128 stands for zero in the data rows.
Every row has a hidden score. How much higher is the second row's score than the first row's in each pair? 10 means about the same, 20 much higher and 0 much lower. The score is a weighted sum of the row's numbers plus the product of two more (or one squared), each taken from its middle value.
[132 124 124 129 126 114 115 110 101  85]
[127 112 106 141 135 103 120 130  94  70] 8
[109  97  89 148 131  78 116 125  94  56]
[120  92 100 149 124  87 110 116 100  76] 14
[148 151 140 111 139 128 112 106  98 108]
[141 119 127 125 123 116 113 112 109 102] 9
[129 106 106 136 119  91 118 115  98  80]
[134 114 113 126 123 110 114 112  99  88] 10
[138 127 124 144 121 121 116 118  96  94]
[163 179 171 134 130 154 122 100 106 127] 14
[107 108 116 166 150 116 141 139 125  74]
[128 146 170 166 168 153 150 121 115 116] 6
[106 127 147 179 189 161 170 177 132  98]
[167 177 194 133 153 173 138 118 116 159] 5
[161 164 150 111 115 128 104 106 113 141]
[155 137 128 123 123 121 114 129 133 130] 8
[117  89  83 127 113  84 102 137 129  91]
[168 163 155 109 126 147 115 106 111 147] 8
[137 132 124 137 124 131 136 133 137 135]
[140 151 156 120 132 148 146 132 130 141] 9
[135 140 139 130 134 137 140 128 129 140]
[ 98 106 122 142 131 114 130 147 130 106] 12
[109 114 106 140 140 122 137 139 143 120]
[156 168 181 123 133 171 140 127 136 168] 11
[107 100  95 133 125 108 120 142 131 103]
[140 132 119 121 120 137 139 140 141 146] 8
[197 179 165  71  78 129  87  81 116 180]
[142 115  91 117  93  85 109 130 143 122] 15
[194 195 172  82  89 151 107  86 124 191]
[174 175 159 121 106 129 111  92 126 160] 10
[125 144 164 167 161 136 142 158 155 144]
[122 143 146 162 156 138 148 154 149 146] 10
[101  93 108 169 141  94 138 155 137  96]
[104 111 112 144 132 106 120 142 140 114] 11
[139 127 130 122 122 141 127 138 129 146]
[160 170 167 104 115 169 130 105 137 178] 13
[ 96  87  68 125 111  77 112 136 131  90]
[ 99  95  93 122 121 110 135 137 125 118] 6
[124 123 131 130 142 135 146 131 122 143]
[121 128 140 129 124 143 137 130 124 127] 17
[ 92  78  83 138 132 110 128 153 118  94]
[141 115  99  89  47  53  54  79 103 102] 18
[154 136 121  89  92 112 114 130 128 144]
[137 129 117 107 116 122 124 116 123 128] 12
[129 127 122 121 123 110 109 109 116 111]
[124 113 114 144 131 114 127 130 117 105] 8
[153 149 166 153 144 150 142 126 119 144]
[110 108 116 153 127 111 125 138 122 103] 13
[109 103 117 151 138 105 128 153 137  82]
[136 127 127 147 137 116 120 133 129 105] 9
[153 153 148 127 136 142 134 119 110 129]
[144 152 147 121 134 139 138 125 112 125] 11
[154 153 144 121 127 140 132 104 116 137]
[147 139 128 130 118 126 117 104  99 121] 10
[123 115 119 157 143 109 113 126 105  93]
[122 126 142 183 163 141 152 147 120 101] 10
[ 95 116 154 194 194 163 181 165 163 107]
[ 89 107 156 205 217 167 186 179 145 110] 1
[101 128 157 167 174 154 171 157 143 126]
[114 121 122 135 133 111 127 135 136 120] 11
[123 110 108 101  91 101 117 127 148 142]
[143 114  95  90  84  97  99 119 134 157] 4
[118 110 107  93  84 109 105 120 126 140]
[ 87  87  89 120 116 107 121 155 137 122] 10
[ 81 103 115 138 148 138 154 150 162 137]
[ 44  39  53 146 137  84 147 169 140  83] 7
[ 71  75  76 119 125  99 137 168 146 115]
[ 83  81  87 111 130 104 124 167 162 129] 11
[120 133 137 109 117 155 144 142 168 186]
[108 117 130 117 127 144 156 150 168 161] 11
[ 70  83  93 131 128 115 143 170 164 133]
[ 85 117 132 140 138 150 162 155 172 158] 12
[ 89  91 112 149 147 126 150 161 177 140]
[ 93  92 116 144 129 117 145 159 159 139] 4
[113 124 137 131 128 128 131 153 164 168]
[100 103 106 141 132 112 139 149 160 138] 13
[ 98 110 118 137 134 115 142 162 158 144]
[ 99 107 103 140 127 106 145 160 157 130] 11
[104 120 128 156 139 119 117 134 143 139]
[106 136 175 190 194 179 185 167 152 153] 6
[106 145 171 196 207 197 209 201 178 172]
[104 115 135 162 151 115 134 157 167 141] 12
[114 124 118 132 130 111 123 142 143 139]
[124 142 136 129 118 132 135 134 154 161] 12
[136 156 159 110 138 159 142 136 154 177]
[ 98 103  98 130 121 111 128 141 150 132] 11
[104 108 115 132 126 118 132 145 159 133]
[102 110 120 140 141 138 137 160 147 140] 8
[109 122 147 132 142 146 150 142 155 150]
[110 128 132 131 136 139 132 135 152 145] 11
[131 109  79  83  45  29  49  86 108 108]
[162 148 134  85  82 127 117 125 138 178] 6
[123 120 109 109 109 121 121 131 135 131]
[ 73  76  64 146 118  70 103 141 128  70] 12
[143 151 158 129 141 167 141 128 138 156]
[136 148 161 135 161 163 149 139 134 157] 7
[119 130 132 149 152 128 138 135 144 128]
[143 162 158 139 143 156 145 129 135 142] 12
[157 157 167 137 134 162 133 119 133 151]
[158 167 160 120 133 166 142 109 126 153] 9
[154 155 161 121 135 155 129 109 112 154]
[143 137 121 116 109 128 125 125 107 130] 13
[140 133 123 123 116 118 110 106 119 123]
[137 138 126 124 117 128 124 117 114 114] 10
[141 130 130 134 132 118 127 121 111 109]
[105  92 104 149 137 101 125 133 119  80] 14
[172 177 177 107 131 175 129  94 107 154]
[146 155 157 118 130 142 126 108 104 129] 9
[130 120 127 150 144 128 133 139 135 107]
[137 150 164 146 134 140 129 129 124 134] 9
[120 121 135 151 148 126 126 128 107 114]
[109 116 140 149 179 175 178 161 132 122] 10
[113 118 125 142 158 145 150 145 115 112]
[101  94  93 110 105  93 111 115  98  87] 10
[138 126 124 104 108 118 125 120 125 122]
[111 101  93 130 131 125 141 143 120 105] 8
